In the data rows, zero lies at 7.5, halfway between 7 and 8.
Here are some numbered points:
< 7  5  6  9  9  9 11  7  8  6  9 10 10 10 11  5  7  6  4  7  9 10 10  7  4  7  9  9  9  5  8  9> 0
< 6  5  7  9  6 10 10  6 10  4 10  6  8 10 10 10  9  8  4  5  9 10  7 10  5  9  7  7  9  8  9  7> 1
< 9  8  5  9  6  9  5  9 10  9  9  5  5  5  7 10  6  9 10  8  8  5  7  5  9  9  5 10  9  6  9  7> 2
< 6  9  7  5  5  5 10 10  6  9  8  7  7  7  6  9 11 10  4  9  5  6 11  9  6  8 11  4  6  5  6  5> 3
< 6  8 10  8  9  4  9  5  4  5  5 11 10 10  8  5  9  4  5  6  6  9  9 10  8  5  9  5  5 10  4 10> 4
< 6  5  5 10 10  9  5  7 10  7  8  9  8  9  6 10  8  7  9  5 10  7  7 10  5  8 10  6 10  6 10  7> 5
<10  8  6  9  9  9  6  7  8 10  9  8  8  8  9  6  7  9  9 10  6  6  5  8  6  9 10  6  7  9  7  4> 6
< 9  8  5  8  6  9  5  8  9 10  9  6  6  6  7 10  8  9 10  8  6  5  6  5  9  8  6  9 10  5  9  6> 7
< 9  8 10  8  9  5 10  8  7  5  5  9  7  7  8  5 10  6  7  6  5  8  8  9  9  5 11  4  4  5  4  7> 8
< 7  9  6  9  6  7  6  7 10 10  8  7  5  6  8  8 10 10 10 10  5  8  6  5 10  4  6  8 10  6  8  8> 9
< 7  9 10  8  9  4  9  5  5  5  5 11 10 11  8  4 10  5  5  8  5 10  9 11  7  5  7  4  6 10  6 10> 10
< 8  8  5  9  6  9  5  7 10 10 10  8  6  5  9  7  8  8  8 10  5  8  7  6  8  5  9  8 10  6  4  9> 11
< 7  9  6  9  5  7  5  8 10 10  7  5  5  5  7  9 10 10  9  8  5  5  7  5  9  6  6  7 10  5  9  6> 12
< 6  6  6  7  9 10 10  6 10 10  9  8  6  8  7  9  5  6  9 11 10  6  5  7  9  9 10  9 10 11  5  7> 13
< 8  8 10  8  9  5 10  7  6  4  5 10  9 10  7  4 10  5  5  7  6 11  9 10  7  5  9  4  4  9  4 10> 14
< 9  7  7  7 10  9 10  9  5 10  5  8 10  6 10  5  9  6  8  5  9  9  5 10 10 10  5  4  5 10  9 10> 15
< 7  5  7  8  7  9 11  7  8  5  9  6  9 10  9  9  8  6  4  5 10  7  9 10  5  9  6  5  6  5  8  6> 16
< 8  8  6  9  8  8  6  6  8 10  9 11  8  6 11  5  9 10  6 10  6  9  6  8  5  7  9  6  9  9  7  5> 17
<10  8  5  8  7 10  5  9  9  9  9  5  6  5  7 10  5  9 10  7 10  5  6  6  7 10  7 10 10  6  9  6> 18
< 9  7  7  5  7 10  5  9  7 10  9  6  7  7  7  9  5 10  8  9  9  5  6  7  6  9  5 10  8 10  9  5> 19
< 5  8 10  7  5  5  8  8  6  4  6  6  7 10  5  9  8  5  6  6  9  6 11  6  9  7 10 10  8  5  4  9> 20
< 8  8  6  8  6  9  5  8 10 10  8  6  5  6  7 10  9  9 10  9  6  6  7  5 10  6  7  9 10  5  9  7> 21
< 8  5  6  9  7  7 10  9  9  5  8  6  6 10  6  8  7  7  9  6 10  7  6 10  6  8  6  7  8  7  9  8> 22
< 8  8  6  9  8  9  5  9 10 10  9  5  5  6  7 10  6 10  9  9  8  5  7  5  8  9  5 10 10  6 10  6> 23
< 6  7  6  4  5  9 10  9  4  6  5  8 11 10  6  7  9  5  7  5 10  7  8  6  8  9 11 10 10  6  6 10> 24
< 4  8 10  6  5  5  7  8  7  5  7  7  6  8  6 10  7  9  7  7  9  7 11  6  6  8  6 10  5  6  8  6> 25
< 6 10 10  5  6  6 10  8  5  7  6  9 10  5  9  5  5 10  4  8  5  5 10  6  4  5  7  9  6  5  6  7> 26
< 4  7 10  6  5  6  5  8  9  6 10  6  6  7  5  9  7 10  7  8  9  6 10  5  4 10  6 10  5  6  9  4> 27
<10  8  5  9  7 10  5  9  9  9 10  5  6  6  7 10  6  9 10  8 10  5  6  5  7 10  6 10  9  6  9  7> 28
< 7  7 11  6  6  6  9  9  5  5  6  5  8  9  5 10  7  5  6  5  9  5 10  7  9  9 10  8  7  5  8  6> 29
< 8  9  5  9  6  8  5  9 10  9  9  5  5  5  7 10  8  9 10  9  6  6  6  5  9  7  6  9  9  5  9  6> 30
< 9  9 10  8  8  5  9  8  7  5  6 11  7  9  6  5  9  5  8  8  6 11  5  9  8  4  8  6  6 10  4  5> 31
< 5  8 10  7  7  5  8  7  5  5  6  9  9 10  6  7  9  5  5  6  8  6 11  9  8  7  9  7  7  6  7  7> 32
< 6  6  5  7 10 10 10  5 10 10  9  7  7  7  7  9  5  6 10 10  8  7  5  7 10 10 10  8 10 11  7  7> 33
< 7  5  5  9  9  9  8  7 10  6 10 10  8  9  9  7  5  9  7  7 10 10  9 10  6  9  7  8  8  8 10  8> 34
< 4  8  6  6  6  7  9  7  5  9  5  8  9 10 10  5 10  5  9 10  5  9  6  8  8  6 11  5  7 10  4  9> 35
< 8  8  5  9  6  8  5  7 10 10  9  8  5  5  9  7  9  9  9 11  5  9  6  5  9  5  8  8  9  8  4 10> 36
< 8  8  6  8  6  8  5  7 10 10  9  5  5  5  7 10  9  9  9  8  6  5  8  5 10  6  7  9  9  5  8  7> 37
< 8  9 10  8  8  5  9  7  6  4  6 11  9 10  6  4  9  5  6  8  6 10  7 10  6  5  8  5  5 10  5 10> 38
< 8  5  5  7  8  7 10  5 10  9  9 11  5  9 10  9  7  5  9  9  9 10  6  9 10  8  9  6  9  9 10 10> 39
< 5  8  6  8 11  5 10  5  8 10  4 10  6 10 10  4 10  4  9 10  5 11  5 10  8  4 10  4 10  9  5 10> 40
< 9  7  7  6 11  8  9  9  5 10  5  9 10  5  9  4  7  6  9  5 10  8  7 11 10 10  6  5  4 10  9  9> 41
< 7  6  5  7  9 10 10  6 10 10  8  8  6  7  7 10  5  8  9 10  9  8  5  5  9 10  9 10 10 11  8  9> 42
< 7  8  6  9  8  8  6  6  9  9 10 10  8  6 10  4  8  9  6 10  5  9  7  9  5  6 10  5  9 10  5  5> 43
<10  6 10  5  7  9  7 10  4  5 10  7 10  6  6 10  6 10  5  5 10  7 10  6  5 10  7 10  5  5 10  6> 44
< 8  8  6  8  6  8  5  9 10 10  8  5  5  6  6 10  8 10  9  8  5  5  6  5  9  7  6  8 10  5  9  6> 45
< 4  6  6  5  6  9  8  9  9  5 10 10 10  8  8  6  5 10  6  6 10  8  8  6  7  8  6  9  5  5 10  8> 46
< 9  8  5  9  7  9  5  9  9  9  9  6  6  5  7 10  6  9  9  8  9  5  6  5  8 10  5 10 10  6  9  7> 47
<10  7  8  9  8  9  5  7  8 10  9  6  8  9  8 10  8 10  9  9  7  7  6  6  7  8  6  9  7  8  8  8> 48
< 4  7 10  6  7  6  9  7  7  6  6 10  8  8  8  5  8  7  5  6  7 10 10  9  5  5  8  7  5  7  7  8> 49
<10  8  5  8  7  9  5  9  9  9  9  5  6  6  7 10  5 10 10  8 10  6  6  5  7  9  8 10 10  7  7  6> 50
< 7  8  8  6  7  6  9  8  4  6  5 10 10  6  6  4  8  7  6  5  6  9  6  9  5  8 10  6  7 10  4  9> 51
< 7  9 10  8  8  5  9  7  5  4  6 10 10 11  6  5  9  5  5  7  5  9  8 10  7  5  7  5  4  9  5 10> 52
< 9  9 10 10  8  6  6  5  9 10  9  6  6  8 10  9  9  8  9 10  5  9  7 10  9  4  7  6  6 10  4 10> 53
< 9  7 10  6  8  9  6  9  4  5 10  5 11  7  6  9  5  9  4  6 10  5 11  6  6 10  6 10  5  6 10  5> 54
< 8  8 10  8  9  5 10  7  7  5  5 10  8 10  7  5 10  4  6  7  5 11  8 10  9  4  7  4  4 10  6  9> 55
< 8  7 10  6  9  7  9  7  5  5  7  8  9 10  7  9  5  5  5  6  8  7 11  8  6  9 11  7  5  5  8  6> 56
< 8  9 10  7  7  5  8  8  5  5  5 10  9  8  6  4  9  5  7  6  7  9  6 10  7  6 10  5  5 10  4 10> 57
< 9  8  5  9  7  9  5  9 10  9  9  5  6  5  6 10  5  9  9  8 10  5  6  5  8 10  6 10  9  6  9  6> 58
<10  8  9  6 10  7 10 10  5  9  5  8  8  5  8  5  8  6  9  6  9  9  6  9 10  9  6  5  4 10  9 10> 59
< 7  6  5  7 10 10 10  7 10 10  7  8  6  6  8  9  5  8  9  9 10 10  6  6  9  9  6 10 10 10  9 10> 60
< 8  7 10  8 10  7 10  6  6  5  5 11  9 10  8  4 10  5  5  5  6 10  9 10  7  4  9  5  6  9  5 10> 61
< 5  6  6  7  8 10 10  4  9  8 10  6  7 10  7  6  5  5  9 11  9  7  6 10  9 10 10  4  7  9  9  6> 62
< 7  8  5  9  8  8  6  6  9 10  8 10  7  6 10  4  9 10  7 10  6 10  5  8  6  5  7  7  9 11  5  9> 63
< 9  8  5  9  7  9  5  9  9  9  9  5  5  5  7 10  6 10 10  8  9  6  6  5  8  9  6 10  9  6  9  7> 64
< 5  8 10  8 11  5 10  4  4  5  5  9 11  9 11  4 10  4  4  4  5 10 11  9  9  4 11  5  5  6  5 10> 65
New points follow, each followed by the numbers of its two nearest points above, looking only along the 3 directions in which the numbered points spread most, nearest first.
< 7  6  7  5  9 10 10  9  5  6  6 10 11  7  8  5  6  5  4  5 10 10  8  9  5 10  8  6  6 11  9  6> 0 41
< 7  8 10  6  8  5  9  8  4  5  5  5  8 10  6  9  8  5  7  5 10  5  9  7 10  9  8 10  8  5  9  9> 29 56
< 7  7 11  6  8  7  9  8  4  5  7  6 10 10  6  9  6  5  4  5  8  5 11  9  6 10 11  6  5  5  9  6> 56 29
< 4  6  6  7  8  9 10  5  9  9  9  6  6 10  7  7  7  5 10 11 10  5  7 10  9  9  9  4  5 10  8  5> 62 34
< 8  9  5  9  7  9  5  8  9 10  9  6  6  5  7  9  8 10  9  8  6  5  6  5  9  9  6  9 10  5 10  6> 7 30
< 4  8  9  6  5  5  7  8  7  5  8  7  7  7  6  9  6 10  6  6  9  7 11  5  4  9  5 10  4  6  8  5> 25 29
< 4  7 10  7  5  7  6  6  9  7 10  7  6  7  7 10  9  9  6  8  6  5 11  5  6  8 10 10  8 10  4  6> 3 25
< 7  8 10  7  7  5  9  7  4  4  5  9 10 10  6  5  9  5  6  6  7  8  9 11  8  6  9  5  4  9  5  9> 52 57
< 9  7  6  9  8 10  5  6  9 10 10  9  8  6 10  5  7  9  8 10  5  8  5 10  5  8 10  5  6 11  5  5> 17 43
< 5  5  7  7 10 10 10  5  9  6 10  7  7 11  8  7  6  4  9  9  9  6  5 10 10  9 10  5  9 10  8  6> 62 39
< 6  6  8  7  5 10  5  8 10  5  9  5  8  5  6  9  5  9  9  5  9  6  9  6  4 10  6  9  8  6  9  4> 27 19
< 9  7 10  6 10  6 10 10  7  7  5  6  6  6  8 10  7  6 10  6  9 10  6  5  9  7  6  9  6 10  8 10> 22 5
< 5  8  8 10  9  5 10  6  6  6  5  8  9 11 10  6  8  7  6  6  7  8  9 10  6  9 11  6  6  6  7  9> 51 49
< 5  5  6  9  8  9  8  7 10  5 10  8  8  9  7  9  7  9  8  5  9  7 10  8  4 10  7 10  8  6  9  7> 46 22
< 5  7 10  6  5  5  6  8  7  6  7  8  7  7  6  8  7 10  7  7  7  6 10  6  5  9  6 10  6  8  8  6> 25 20
< 6  8 10  8  8  4  9  5  5  4  6 11 10  9  8  5  9  5  5  6  6 10  9  9  6  5 10  5  6  8  4  8> 52 14
< 9  7 10  6 11  6 10  9  6  8  4  7  6  6  8  8  7  5 10  6 10 10  6  6  9  8  6  9  5 10  7 10> 59 0
< 4  5  7  8  9  9 10  4  9  7 10  6  7 11  7  6  5  5  9 10  9  8  6 10  9 10  9  5  8  9  9  5> 62 34
< 8  7 10  6 10  7  9  8  5  5  7  8  9  9  7 10  5  5  5  5  6  6 11  8  6  9 11  5  5  5  9  5> 56 24
< 7  9  6  9  7  7  6  6  9 10  8  9  5  6 10  5  9 10  9 10  6 10  5  6  8  4  6 10 10 10  5  9> 36 11
< 6  8 10  6  9  5 10  6  4  5  6  8  9 11  7  8  8  6  4  6 10  7 11  8  6 10 10  8  6  5  9  5> 56 24
< 9  7  6  5  5 10  5  7 10 10 10  8  6  6 10  6  5  8  6 10  7  6 10  7  6  7  6 10  8  7  8  8> 48 19
< 9  8  5  9  6 10  5  8 10 10  9  6  6  6  9  9  9  8 10  7  7  6  7  8 10  7  5  6  9  5  9  8> 48 21
< 7  9  5  9  6  8  5  7 10 10  9  7  5  5  9  8  9  9  9 10  4  8  6  5  9  4  7  9 10  6  6  9> 9 11
< 4  7 11  6  8  4 10  6  6  5  5  9  8 11  9  6  8  5  5  8  6 11 11  9 10  5 11  6  5  9  4  8> 52 14
<10  7 10  5 10  7 10 10  6  7  5  6  7  6  8 10  6  6  9  5  8  9  6  5 10  6  6  8  7  9  9 10> 22 1
< 7  7  9  5  6  5  6  9  8  7  6  6  5  7  6  9  5 10 10  7 10  5  8  7  7 10  7 10  5  7  6  5> 27 25
< 7  6  6  5  5  9  6 10  9 10  8  9  6  7  8  7  6 10  9 10  6  6  5  5  8  9  6 10 10  8  9  5> 48 50
< 7  8  6  9  7  8  6  6  9 10  9 10  6  6 10  4  9  9  8 10  6 10  5  7  7  4  7  9  9 11  4 10> 63 53
< 9  7 10  5 10  7 10 10  7  6  6  6  6  6  8 10  6  6  9  5  7 10  7  5 10  6  6  7  6  8  9 10> 22 24
< 8 10 10  5  7  7  9  9  5  8  7  8 10  6 10  5  5 10  5  9  5  6  8  6  6  4  5  8  5  7  5  5> 3 26
< 7  6  9  6  5  9  5  9  9  4 10  5  7  6  5  8  5 10  8  5 10  6  8  6  4 10  6 10  7  5  9  4> 27 44
<10  7  5  9  9 10  6  8  8 10  9 10  9  5  9  4  5 10  8  7  8  7  6 10  5 10  6  5 10 10  9  5> 13 60
< 9  8  7  9  9  8  5  7  8 10  8  6  7  9  8  9  8  8 10 10  7  6  6  7  9  7  8  9  9  9  5  8> 6 11
